In the data rows, the value 128 means zero.
Some points:
[129 149 134 133 136 137 121 138  99 155 141  90 150 139 105  98 158 127 135 200 145 160 100 143 109 115 122  85 115 119 135 113 101 136 136 119 138 143 105 135 132  78 111 216 139 123 107 130 157 102]
[ 86 141  77 128 119 116 127  66 161 128 131 122 137 159  86 117  72 114 108 112  81 145 126 176 156 158 131 115 132 110 125 121 133  97 145  97 148  91 127 102 134 125 106 114 135 108 114  65 142  95]
[121  61 108 118 126 120 171 120 143 145 118 124 117 136  91 124 138 119 161 115 120 141  85 147 135 120  82 116 144  88 121 153 178 100  94 176 127 136 106 154 101 129 193 119 159 126 129 169 147 164]
[156 162 103 138 138 162 112  92 101  92 123 120 106 160 119 112 116  84 112 125 138 126 108 116 157 127 155  87 147 136 153 113 143 149 153 120 136 189 101 127 137 115 118 115 141 165 153 156 110 150]
[133 108  83  78 121 157 126 139 121  87 129 124 116 142 175 104 124 117 131 192 118 130 131 123 126 119  85 131 117 106 142 164 128 117 135 171 120 157 124 131  74 199 110 120 112 119 107  89 125 133]
[109 100 130 150 165  97 114 121 113 138  94  74 116 106 163  95 106 126 137 156  94 114 100 136 123  76 126 141 120 124 125 161 214 117 155 127 115 135 170 104 132 129 159 136  85 107 133 123 113 126]
[208 133 111 141 123  99 123 131 115 103 117 159 100 113 138  99 148 117 138 130  93 139 106 105 136  45 153 109 152 143  85 150 124  96  73 123 136 108 130 127 106 163 163 164 141 126 131  67 135 101]
[158 123 140 106  72 127  98 118 111 125 152  97 154 119 159 146 118 159 137 109  93 146 142 111 129 153  86 137 129 142 160 162 148 123 152 135 139 155 141 177 118 103 135 108 144 111 108 101 141 126]
[115 128 118 102 134 124 158 130  94 141 144 107  84 112 182 131 149 108 153  88 120 172 115 153 123 161 146 114 108 125 112 126  84 134 148 109 164  91 127 131 114 125 115 145 108 130 155 165 114 126]
[151  95 115 129 122 140 106 115 141  92 119 124 142 104 159 174 134 131  68 151 132 110  81 136 132 133  98 172 148 136 145 161 115 135 129  91 157 107 116 127 106 137 133 170 150 123 146 151 142  99]
[107 117 139 149  98 130  97 186 123 115 123  77 139 157 137 115 146 139 156  98 112 140 147 126 123  93 144 150 186 109 152  86 114 126 130  90  87 114 122 106 124 145 109 128 123 113 158 110 143 172]
[107 154 190  79 121 110 122 145 121 126 134 123 126 131  94 134 121 101 127 123 120 165  99  85 113 177 128 115 130 145 110 113 140 112 113 122  85 148 138 126 156 153 139 163 160 119 157 131  89 123]
[114 195 139 120 127 151 168  90 158 100 105 138 171 143 175 145 127 135 145 123 122 140 152 152 127 108 139 153 148 125 119 131 126 174 119 142  95 129 124 168 114  98 138 163 129  97 157 148 117 138]
[118 112 129 129 106 127 192 140 104 154 116 138 137 114 124 148 108  86 101 130 112  99 139  94  88 103  90 118 125 145 123 117 112 129 126 117 120 141  71  92 154 121 115 129 123  98 121 135 135 139]
[131 130 117 178 135 128 159 198 108 122 138 145 105 141 140 133 165 107 103 123 101 164 160 127 163 115 116 153 110 104 144 137 166 155 138 114 102 130 138 136 137  96 110 103 160 137 118 139 139  88]
[164 148 140 136 143 141 129 157 179 106 100 132 132 148 101  95 125 124 110 114 112 160 123 145 160 127 127 136 113 155 169 123  97  99 117 143 127 120 123  99 119 120 156 115  95  88  83 169 129 110]
[ 81 151 142 120  71 177 168 145 128 109 129 118  97 140 137 159 146 141 152 127 191 131 149 101 149 142 142 111  89 142 154 140 149 117  99 132 131 101 146 110 109 106 162 141  93 132 136  90 164 121]
[177 141 164 131 132 174 132 180 131 132 119 162 120  72 128  96 117 120 180  75 150 121 136 180 125 143 118 120 144  88  91 160 173 167 164  80 128 134 139 124 100 138 130 118 130 129 111 113 149 123]
[153 122 154 156 110 130 139 111 135 139 151 100 134 145  89 138 126 107 128  98  92  87 152 110 136 126 130 128  88 176  84 114 108 129 174 145 129 183 129 149 127 151 133 158 109 149 145 143 150 109]
[122 129 148 145 139 145 158 123 131 133 139 134  94 180 137 135  96 129 109 117 125 115 108 104  88 126 143 120 134 118 150 144 143 135 137 131 174 128 128 125 196 158 123 134 157 122 159  79 118 132]
[118 101  95 121 166 136 177 178 107 120 138 107 164 138 129 157  95 157 102 135 120 100 125 157 137 144 179 102 125 172 125 101 140 155 111 120 118 102 139 161  88 116 129 120 128 139 140 107 113 148]
[127 163 130 154 162 135 116 126 124 130 113 130 132  97 124 155 121 149 111 128  99 153 128 118  95 110 102  94 121 141 123 149  79  96 151 126 124 140 130 113  59 119 112  76 163 149 113 139 130 173]
[105  99 119 137 165 105 151 107 117  96 110 169 110 127  88 116 144 135 123 101 144  95 140 133 127 144 133 139 145 112 139 139  80 119 148 143 108 165 145 133 179 105 129 173 126 127  89  80 161 135]
[165 101  94 128 111  92 108 106 107 131 106 165 124 168 158 107  76 147 113 109 142 148  99  94 102 174 128 137 125 106 115 116 137 138  95 133 104 134 134 137 104  91 100 132  94 107 115 164 152 117]
[147 160 173 123 143 103 154 149 120 126 166 153 108 117  78  83 115 114 131 139 110 111 110 117 114 165 133 203 141 138 157 147 107 139 128 183 163 109 146 121 156 117 100 106 130 106 166 120 108 142]
[ 98 116  97  82 113 120  89 165 170 116 144 160 120 126 156 164 144 104 125 106  89 132 116 168  99 110 158 132 111 132 101 101 128 168 151 145 118 157 130 109 149  94 145 123 150 136 126 106 101 137]
[142  99 143 167 110 156 180  79 133 135 146 160 126 123 160 132 158 137 141 144 145 162  99 117 142 134 176 158 127 128 126  72 139 121 155 119 123 127 128 122 122 117 116 108 128 141  68  97  82 152]
[102 134 134 128 115  98 103 127  67  98 116 135 157 170  89 137 141 106 102 132 160 130 140 129  92 121 149 156  93 136  84 139 110  87 159  95 127 124 125 204 141 170 162  97 125 145  85 173 113 128]
[146 126 128 111 146 131 100 102 136 130 148  75 115 103 139 103 143 157 122 116 142 116  92 176 104 118 157 157 109 153 156 171 138 120  89 117  94 163  76 138 136 146 118 111  97 109 107 128 135 105]
[131 140 114 125 192 124 115 117 166 138 172 129 134 153 168 153 137 135 150  95 153 120 122 148 149 101  99 112 126 114 134  90 116 122  93 129 112 118 149 138 144 171  97 117 131 137 122 149 119  96]
[116 129 123 142  73  84 125 172 183 110 128 148 137  99 108 142 103 113 184 123 164 112  90 133 132  67 172 125 101  90 139 127 115 136 149 126 150 126 134 157  84 134  77 120 127 125 138 130 124 137]
[144 106 135 125 122 156 107 129 145 154 157 126 128 138  99 124 159 138  59 145 148 138 159 115 130 131 157  93 134  89 109 148 115 167 106 142 134 121 163 118 172 117 144  90 115  70 118 132 127 144]
[129 167  92 128 109 116 115 118 130 151 160 113 101 155 146 124 117 111 157 149 127  77 129 137 169 149 129 152 152 176 105 168 128 132 118 124 108 109 130 104 149 105 120 120 164 124  73 161 152 156]
[116 134  92 142 107 138 109 138 118 138 105 118 140 108 102 120 163 150  96 110 153 133 103 149 160 128  70 166 129 159  78 104 157 114 101 146 152 158 148 138 107 164  96 144 123 113 152 103 116 145]
[113 149  92  87 115 174 122 108 116 147 161 150  87 103  89 116  95 152 118 155 136 108 152 143 105  72 118 152 155 125 142  87 133  92 122 121 112 110 145 172  83  83 162 127 126 139 146 148 121  89]
[109 145 155 129 120 116 131 135  89 128 124 130 130 129 116 123 100 163 139 172 104 155 163 135 156 108 132 149  92 110 115 147 110 132  95  87 167 191 138 116 178 138 144 119 118 154 142 169 122 148]
[128 169 101 169 129 108 126 123 156 158 136 131 128 130 126 147 142 116 126 133 102 146 153 121  82 138 118 127 149 132 138 109 155 141 116 143 171 128 108 142 153 129 130 105  85 159 122 127 160 134]
[ 73 121 106 181 134 132 102 119 169 153 127 153 109  85 136  99 131 101 108 149 140 140 107  96 116 159 109 144 117 133 137 171 138 132 109  97  71 144 133 151 105 144 135 136 138 149 149 114 141 133]
[123 106 157 122 122 141 124 108  92 163 124 173 133 128 126 176 153 104 122 125  95 110 121 154 125 121 125  93 148 143 187 138 123 103 115 119 127 138 177 130 124 163 109 162 104 115 114 176 133 145]
[127 168 156 127 114 122 146 155 134 140 116 122 104 110 124 174 116 169 112 155 132 140 110 132 170 138 143 102 169  86 103  94 119 156 151 142 103 148 110 125 126 171 131 100 101 116 104 123 152 112]
[147 133 120  86 142 126 122 138 144 136 111  81 141 109 112 142 103  97 122 139 133 118 112  87 126 124 103 149 112 120 135 100 113 159 131 131 156 105 164 119 140 135 164 136 131 170  62 124 135 126]
[125 168 124 138 135 131 121 116  99 148 110 134 125 128 144 103 144 156 135 113 163  75  93 118 140 117 108 119 103 121 142  95 105 107 155 142 118 126 123 107 153 111 168  89 144  87 164 127 128 118]
[117 106 119  90 177 112 110 122 130 122 117 149 128 103 119 162 126 123 151 151 180 162 180 100 140 115 147 130 138 170 119 114 180 112 175 129 149 107 100 146 170 133 104 138 148  91 140 163 155 132]
[106 152 190 141 108  87 122 116  96 100 135 123 112 115 158  94 128  71  85 137 149 104 176 148 128 135 127  70 124 116 120 106 157 113 110 170 139  72 122 152 122 132 140 123 135 126 109 131 121 134]
[175 156  90  90 144  70 160  81 137 146 113 103 161 122 101 155 167 102 139 132 172 123 178 114 131 155 147 122 113 112 153 135 139 136 108 100 112 135 124  96 101 127 117 107 126 128 173  92 115 147]
[113 133 134 135 144  83 114 150 140 118 169 132 133 141 161 106 122 166  99 111 153 123 152 121 107 163 125 130 144 132 129 112 146 106 136 120 162 177 118  79  60 138 180 177 127 123 100 135 125 137]
[117 107 129 141 124 121 126 134 135 158  79 113  95 155 110 137 110 125 146 122 188 136 161 151 123 130 109 116 163 160 126 154  92 147 123 126 144 148 123 126 114 107 112 107 133 140 123 119  48  92]
[140 121 138 145 149 133  96 126  81 133 155 149 152  96 124 161  85 123 131 100 122 142 120 122 155 101 105 131 108 106 123 142 117 131 111 142 115 132  85 129 143 102 140 175 103 144 117 101 103 162]
[142 118 108 124 134 135 104 157 152 136  82 144 121 131 167 124 149 143 159 162  97 108 163 146 134 188 144 107  98 140 149  84 112 122 120 120 141 114 115 165 160 117 145 151 142 142 151  92 109 151]
[164 115 136 135  99 141 140 155 144 109 117 128 134 130 126 160 130 155 129 130 113 120 136 162 110 138 133 133 107  90  98 144 164 102 152 147  85 108 154  76 144 117  87 161 123 164 145 165 111 121]
[105 124 123 103 123 126 104 118 124 166 106 143 135 148 109  97 151 180  95 100  96 120 126  93 136 108 130 128 125 126 137 186 136 165 134 155 124  66  88 124  80 160 111 151 123 159 120 130 123 106]
[130 120 109 128 112 160 129 135 110 144 112  96 174  81 152 105 114 125 133 105 114 108 152  91 136 145 185 118 165 101 124 139 110  92 108 151 147 153 146 129 160 125 106 133 157 142 107 172 127  91]
[151  99 154 162 134 159 129 111 137 136 112  94 115 144 137 141 108 129 140 125 157 146 156 135 110 131 154 169 105 113 135  94 102 152 135 149 103  95 141 117 112 149 127 127 173 130 143 129 144 133]
[ 97  86 162 128 134 132  97 107 102 112 121 157 164 122 114 155 143 125 184 138 104 126 125 134 120 139 151 135 116 142 132  78 136 163  96 140 130 118 114  89  97 118 116  61 142 137 131 110 154  90]
[124 103 194 103 166 155 119 132 150 146 148 151 179 192 156 115 131  87 134 161 141 119  98 111 151 142 142 153 148 130  97 163 110  83 136 129 161 106 114 130 136  95 138  89  93 146 196  72 132 142]
[113 131 127 139 157 147 115 106 158  89 133 106  93 133  74 132 170 155 150 126  91  87 129  79 123 156  92 106 130 115 117 115 151 132 124  95 150 102 127 136 118  99  99 137 112 109 124 150  91 126]
[130 110  76 159 109 132 134 104 137  96 158 138 167  88 114 107 115 153 166 143 136 142 121 134 114 140  91  97 147 161 138 152  84 153 143 112 114  76 122 109 193 163 162 105 124 142 163 162 112 121]
[128 110 173  85 125  95 163 113 157 124 130 127 128 121 148  78 134 161  93 103 141 137 130 134 136  94  86 109 134 158 136 108 108 130 127 124 133 134 151 110 171 111  92 110 123 163 141 136 167 142]
There is one direction along which these points spread out most. Take the direction at right angles to it along which they spread out most. Then take the direction at right angles to both along which they spread out most. Go by this last direction. How far along it is each point below, from 0 to 99? The average is 50, and the first point in the table lies past the average. One standard deviation of the points above along it is 16.
[107 117 139 149  98 130  97 186 123 115 123  77 139 157 137 115 146 139 156  98 112 140 147 126 123  93 144 150 186 109 152  86 114 126 130  90  87 114 122 106 124 145 109 128 123 113 158 110 143 172] 52
[118 101  95 121 166 136 177 178 107 120 138 107 164 138 129 157  95 157 102 135 120 100 125 157 137 144 179 102 125 172 125 101 140 155 111 120 118 102 139 161  88 116 129 120 128 139 140 107 113 148] 51
[118 112 129 129 106 127 192 140 104 154 116 138 137 114 124 148 108  86 101 130 112  99 139  94  88 103  90 118 125 145 123 117 112 129 126 117 120 141  71  92 154 121 115 129 123  98 121 135 135 139] 59
[131 130 117 178 135 128 159 198 108 122 138 145 105 141 140 133 165 107 103 123 101 164 160 127 163 115 116 153 110 104 144 137 166 155 138 114 102 130 138 136 137  96 110 103 160 137 118 139 139  88] 69
[105 124 123 103 123 126 104 118 124 166 106 143 135 148 109  97 151 180  95 100  96 120 126  93 136 108 130 128 125 126 137 186 136 165 134 155 124  66  88 124  80 160 111 151 123 159 120 130 123 106] 34
[130 110  76 159 109 132 134 104 137  96 158 138 167  88 114 107 115 153 166 143 136 142 121 134 114 140  91  97 147 161 138 152  84 153 143 112 114  76 122 109 193 163 162 105 124 142 163 162 112 121] 48
[142  99 143 167 110 156 180  79 133 135 146 160 126 123 160 132 158 137 141 144 145 162  99 117 142 134 176 158 127 128 126  72 139 121 155 119 123 127 128 122 122 117 116 108 128 141  68  97  82 152] 48
[147 160 173 123 143 103 154 149 120 126 166 153 108 117  78  83 115 114 131 139 110 111 110 117 114 165 133 203 141 138 157 147 107 139 128 183 163 109 146 121 156 117 100 106 130 106 166 120 108 142] 20
[123 106 157 122 122 141 124 108  92 163 124 173 133 128 126 176 153 104 122 125  95 110 121 154 125 121 125  93 148 143 187 138 123 103 115 119 127 138 177 130 124 163 109 162 104 115 114 176 133 145] 68
[131 140 114 125 192 124 115 117 166 138 172 129 134 153 168 153 137 135 150  95 153 120 122 148 149 101  99 112 126 114 134  90 116 122  93 129 112 118 149 138 144 171  97 117 131 137 122 149 119  96] 52
[177 141 164 131 132 174 132 180 131 132 119 162 120  72 128  96 117 120 180  75 150 121 136 180 125 143 118 120 144  88  91 160 173 167 164  80 128 134 139 124 100 138 130 118 130 129 111 113 149 123] 61
[125 168 124 138 135 131 121 116  99 148 110 134 125 128 144 103 144 156 135 113 163  75  93 118 140 117 108 119 103 121 142  95 105 107 155 142 118 126 123 107 153 111 168  89 144  87 164 127 128 118] 41
[102 134 134 128 115  98 103 127  67  98 116 135 157 170  89 137 141 106 102 132 160 130 140 129  92 121 149 156  93 136  84 139 110  87 159  95 127 124 125 204 141 170 162  97 125 145  85 173 113 128] 84
[147 133 120  86 142 126 122 138 144 136 111  81 141 109 112 142 103  97 122 139 133 118 112  87 126 124 103 149 112 120 135 100 113 159 131 131 156 105 164 119 140 135 164 136 131 170  62 124 135 126] 58
[117 106 119  90 177 112 110 122 130 122 117 149 128 103 119 162 126 123 151 151 180 162 180 100 140 115 147 130 138 170 119 114 180 112 175 129 149 107 100 146 170 133 104 138 148  91 140 163 155 132] 63
